[[115 128 145 144 125]
 [123 115 157 134 133]] -> 125

[[137 128 139 125 140 136]
 [155 121 149 122 139 132]] -> 136

[[139 103 135 140]
 [126 110 133 119]] -> 140

[[124 112 128 102 142 128 131]
 [148 137 125 115 121 125 125]] -> 131

[[124 104 144 122]
 [136 120 142 152]] -> 122

[[124 129 129 122]
 [150 133 133 118]] -> 122

[[156 125 127 128 139]
 [127 128 122 129 129]] -> 139

[[104 127 152 112 107]
 [142 104 142 125 153]] -> 107
---
[[123 139 140 139 125 133 134 121 141 139 125 139 138 124 124]
 [147 121 115 119 145 132 121 143 114 117 146 116 117 145 143]
 [132 119 139 143 121 121 139 126 138 137 125 140 141 130 131]
 [129 141 130 127 135 138 126 130 130 129 133 128 127 131 128]
 [128 140 138 132 132 133 130 125 138 133 127 136 135 127 126]
 [128 125 143 144 118 122 140 122 143 140 122 143 144 126 127]
 [119 135 152 148 114 126 143 114 153 147 115 151 150 119 120]
 [141 133 116 118 147 139 119 140 116 118 145 116 116 142 138]
 [133 130 127 130 134 132 128 133 126 128 135 127 127 134 133]] value 124

[[130 120 134 125 135 122 140 129 132 118]
 [126 112 142 133 133 126 153 135 138 126]
 [130 112 132 125 132 123 137 137 140 112]
 [129 115 131 127 130 125 135 135 137 117]
 [124 126 142 135 134 127 153 126 127 140]
 [126 133 137 130 136 124 144 120 121 136]
 [134 127 123 115 138 117 122 124 128 107]
 [133 116 123 119 131 121 122 134 138 104]
 [134 125 122 115 136 118 121 126 130 105]
 [133 123 118 120 127 125 112 133 134 110]] value 118

[[120 132 113 120 129 147 132 133 111 129 139 120]
 [135 112 138 135 130 147 123 139 137 127 135 140]
 [126 110 136 126 131 147 120 137 134 136 127 143]
 [145 132 138 145 122 147 131 121 140 117 122 116]
 [105 132 118 105 122 147 127 125 115 144 124 138]
 [115 121 119 115 131 147 127 135 113 141 132 137]
 [134 134 119 134 134 147 136 134 123 118 144 108]
 [118 130 116 118 132 147 135 136 116 121 146 122]
 [137 110 138 137 133 147 126 146 134 124 139 134]
 [113 120 124 113 132 147 126 137 117 141 131 140]] value 120

[[113 146 123 103 119 136 115]
 [119 143 102 113 124 141 142]
 [116 133 119 127 123 139 143]
 [115 132 119 127 123 139 143]
 [125 132 126 123 126 130 126]
 [118 141 104 115 123 141 141]
 [116 135 111 120 123 140 142]
 [117 142 124 111 120 135 121]] value 115

[[125 130 130 126 130 128 130 130 125 131 129 128 132 132 128 127]
 [122 125 129 131 132 128 126 133 131 133 130 134 128 126 129 131]
 [130 125 129 127 130 129 123 127 129 127 129 130 132 125 129 126]
 [152 121 129 112 145 131 112 136 128 102 109 132 134 133 129 129]
 [120 126 129 136 133 122 130 127 133 128 115 129 125 127 131 122]
 [127 129 130 130 125 126 130 127 129 129 129 127 125 126 128 125]
 [128 126 129 130 130 133 126 129 124 126 126 131 124 127 130 126]
 [130 129 130 129 126 129 133 127 124 126 126 125 126 129 129 127]
 [128 125 129 128 126 125 133 130 127 128 127 127 128 126 129 124]
 [133 126 129 125 123 129 132 125 118 126 125 122 129 125 128 121]
 [129 124 129 131 122 127 131 128 128 128 123 126 126 125 126 126]] value 127
---
[[112, 114, 144, 118, 147],
 [115, 105, 144, 120, 152],
 [119, 106, 137, 128, 147]] >> 144

[115, 152, 156, 113, 137, 112] >> 156

[144, 157, 132, 151, 151] >> 132

[131, 145, 134, 111, 150, 113] >> 134

[[139, 102, 129, 138, 141, 141],
 [143, 103, 129, 138, 141, 135]] >> 129

[140, 113, 106, 144, 124, 149] >> 106

[132, 137, 150, 117, 140, 126, 108] >> 150

[[130, 117, 113, 143, 118],
 [145, 117, 103, 137, 137],
 [149, 136, 106, 121, 153]] >> 113

[120, 130, 137, 154] >> 137

[103, 107, 123, 108, 151] >> 123
---
[[126 133 135 140 138]
 [115 101 132 121 103]
 [132 115 128 115 112]] ==> 132, 140

[136 119 127 144 123 154 125] ==> 144, 154

[143 141 132 157 114] ==> 132, 157

[[126 127 124 123 117]
 [121 127 102 116 130]
 [133 128 123 121 121]] ==> 102, 133

[150 127 152 130 136] ==> 152, 152

[138 107 152 129 137 157 130] ==> 129, 157

[142 103 125 158 133] ==> 125, 158

[[113 121 102 145 123 153 110]
 [105 122 138 106 132 148 127]
 [119 145 149 134 145 143 136]] ==> 106, 153
---
[[153 127 142 114]
 [120 120 119 132]] result: 119

[[120 128 106 115 125 126]
 [135 147 125 126 119 141]
 [134 134 126 120 124 124]] result: 124

[133 141 117  98] result: 117

[[147 121 103 146]
 [120 132 131 126]] result: 131

[[133 135 126 144]
 [152 127 111 136]
 [127 135 147 136]] result: 147

[138 150 131 126] result: 131

[127 112 124 130 150 148] result: 150

[115 153 116 130 123 122 133] result: 122
---
[115 131 154 120 127] -> 154, 154

[111 145 151 154 113 134 149] -> 154, 154

[145 102 113 118 105] -> 113, 145

[[134 130 131 142 136]
 [130 132 138 157 151]
 [129 129 129 119 122]] -> 138, 157

[115 122 128 150 102 106 113] -> 150, 150

[[138 108 139 145 146]
 [136 109 148 100 122]
 [106 125 157 114 122]] -> 148, 157

[152 133 147 141 155] -> 147, 155

[113 113 128 146 131 107 149] -> 146, 149
---
134  133  125  121
 99  153  126  142
128  125  122  132
-> 133

128  130  156  137  119  120  125
131  127  109  120  133  137  127
143  122  146  120  131  128  142
-> 130

136  134  146  139  143  142
135  133  144  141  132  134
134  137  146  156  142  138
-> 134

123  142  109  130  124  124  124
117  149  103  133  120  120  126
122  143  108  131  123  123  124
-> 142

129  138  117  119  123
113  103   99  112  150
126  135  121  130  116
-> 138

130  137  119  138  131
130  131  129  133  129
106  115  113  114  138
-> 137

118  116  136  126  124
144  135  119  108  127
128  105  116  132  130
-> 116

113  104  127  102
113  112  121  128
120  139  102  153
-> 104

116  142  110  158
126  123  134  138
149  130  132  156
-> 142
---
[[128 133 136 140 111 115 143]
 [112 135 136 147 136 133 117]
 [141 112 136 142 110 157 151]]	112

[[154 146 134 123 105 145 120]
 [139 132 129 128 114 140 125]
 [143 135 119 113 115 157 109]]	135

[[123 126 126 118 102]
 [132 128 119 116 101]
 [140 108 127 131 143]]	108

[[102 119 103 135 140 109]
 [124 103 114 106 151 142]
 [117 123 127 142 134 135]]	123

[[137 129 129 116]
 [115 106 121 132]
 [138 129 130 116]]	129

[[124 124 129 118]
 [119 121 115 136]
 [150 130 120 128]]	130

[[137 135 130 135 135 131 139]
 [103 139 130 107 120 129 119]
 [131 117 109 127 125 132 125]]	117

[[140 138 146 138 140 146]
 [115 116 142 117 137 144]
 [121 123 156 123 145 157]]	123
---
[[120 145 143 138]
 [124 157 155 143]
 [135 149 148 138]] yields 135

[[156 128 137 131 138 140]
 [136 124 146 130 126 114]
 [114 114 143 142 133 145]] yields 114

[[144 134 109 149]
 [114 118 143 120]
 [133 122 122 119]] yields 133

[[120 133 128 130 130 132 126]
 [119 132 128 129 130 131 126]
 [106 130 123 127 129 125 125]] yields 106

[[142 119 122 116 120 123 120]
 [140 116 116 140 120 118 117]
 [106 144 146 153 146 145 146]] yields 106

[[108 104 135 109 152]
 [105 126 141 127 107]
 [154 134 103 140 117]] yields 154

[[117 136 136 119 129]
 [142 137 121 127 112]
 [105 141 147 112 120]] yields 105

[[141 128 134 138 147 135]
 [140 131 107 149 143 126]
 [131 138 129 158 140 122]] yields 131
---
119,129,148,132
120,129,148,131
120,128,149,131
gives 131

99,133,145,128,120
129,111,129,136,128
109,123,148,127,119
gives 128

118,134,150,130,117,134
126,123,134,132,122,135
116,143,152,124,125,135
gives 135

107,112,114,133
125,101,139,113
129,148,156,105
gives 113

125,111,126,154,112
138,148,133,112,142
118,127,133,136,130
gives 142

157,110,108,124
138,130,133,137
144,114,111,121
gives 137

132,126,138,148,136
136,131,143,152,127
135,129,135,150,135
gives 127

131,127,137,132,151
133,147,124,130,115
117,117,99,124,108
gives 115
